In the rows, zero is written as 128.
One hidden turn or mirror swaps the rows below in pairs. Which row is each named row swapped with?
The rows were stretched afterwards, more along some directions than others.
fip: [135 132  90 162 120 155 169 152 109 157 153  92 136 126 133 118 136 113]
Zode: [103 142 122 141  90 139 137 123 125 151 142 117 146 147 112 114 123 121]
Famid: [124 122 116 127 126 112 127 111 147 128 131 107 137 154 119 125 124 128]
lokad: [113 137 119 129 117 108 143 123 136 140 121 104 127 141 114 122  93 124]
zam: [150 125 110 151 145 153 154 127 152 145 159 101 112 124 138 127 118 117]
Videv: [121 115 104 160 145 149 173 145 148 153 151  81 128 140 137 140  81 113]
sonok: [126 111 103 158 146 156 133 134 118 117 125 119 109 133 136 151 122 106]
lega: [159 114 121 156 152 162 125 139 153 136 131 111 109 116 119 103 103 126]
risa: [114 120 122 137 107 109 150 133 128 148 133  96 142 158 110 122 112 126]
Buke: [131 136 134 146 121 130 123 129 145 125 127  97 116 125 129 120 126 125]
fekom: [127 121 119 165 129 147 134 142 150 143 152 103 124 137 124 138  85 106]
tefo: [102 133 124 145 132 144 149 140 141 137 148 112 101 128 117  99 100 111]
Depa: [121 117 133 156 150 138 139 156 169 147 148 101 114 139 116 101  82 114]
Givil: [134 109  97 132 136 143 118 124 124 142 130 117 125 122 134 125 119 122]
basa: [117 120 111 138 117 133 149 121 135 132 129 101 126 131 118 104 129 129]
Fefo: [127 115 119 157  99 150 150 116 129 145 138 123 132 128 118 135 142 121]
nidev: [111 119 117 175  86 133 149 144 132 130 139 108 137 160  99 131  99 116]
zige: [145 123 131 135 114 121 126 112 150 103 110 113 117 138 110 129 118 134]
piz: [113 119 116 168  88 141 131 148 113 127 139 115 125 151 107 137 111 111]
fozu: [123 101 109 157 146 192 129 138 142 134 157 119 112 140 130 118 126 103]
rivo: [128 106 116 156 133 147 156 128 148 130 122  97 132 134 123 130 116 115]
mozel: [122 122 116 151 131 145 131 113 158 129 129 108 114 118 120 119 116 123]
gube: [115 120 105 136 149 160 130 152 112 144 149 127 113 128 141 100 106 104]
Nime: [122 132 124 126 112  98 129 150 133 136 121 110 139 146 120 119 105 121]
nisab: [127 154 109 171 108 141 155 157 138 142 144  96 134 141 118 101 105 115]
kug: [141 131 118 166 143 125 144 160 153 144 128  88 130 124 131 120  94 108]
lus: [148 108 100 158 150 139 139 149 143 132 129  93 115 109 135 122 102 112]
pon: [110 123 102 158 111 152 164 141 117 156 127 104 156 134 138 136 117 114]
kibud: [120 136 100 139 145 165 152 134 108 154 145 107 111 130 128 106 137 122]
ture: [124 105  97 156  97 132 143 128 120 146 123  91 139 135 119 152 128 118]
tez: [108 132 120 171 123 167 156 143 134 150 182 104 110 163 123 114 110  98]
ror: [123 116 109 158 162 164 126 143 140 150 131 121 125 124 140 108  87 105]
met: [121 145 124 149  91 135 170 128 135 140 154  99 141 154 112 131 129 114]
kazot: [128 132 110 127 105 131 140 131 129 128 139 101 116 142 115 133 132 119]
zekul: [120 114 108 173 107 146 170 130 134 127 147  94 127 142 119 145 129 113]
lur: [146 123 114 164 128 120 129 148 149 151 122 101 134 112 111 128 106 114]
boma: [124 120  96 156 132 156 150 123 145 143 141  83 128 137 139 125 128 117]
sivig: [124 105 130 138 115 132 125 130 126 150 142 102 119 140 112 124 118 130]
Kopi: [139 115 112 172 126 166 156 154 132 153 164 106 135 141 126 136 108  96]
Debod: [111 153 117 159 109 159 146 141 132 137 157 100 116 148 115  92 121 120]
vuvo: [104 151 120 159  69 135 152 145  99 153 149 116 135 152 109 119 135 106]
mazuf: [155 118  97 138 152 132 155 148 134 144 127  83 130 123 137 126 105 116]

Swapped with lega: zige
Swapped with met: Kopi
Swapped with fozu: kazot
Swapped with lokad: ror

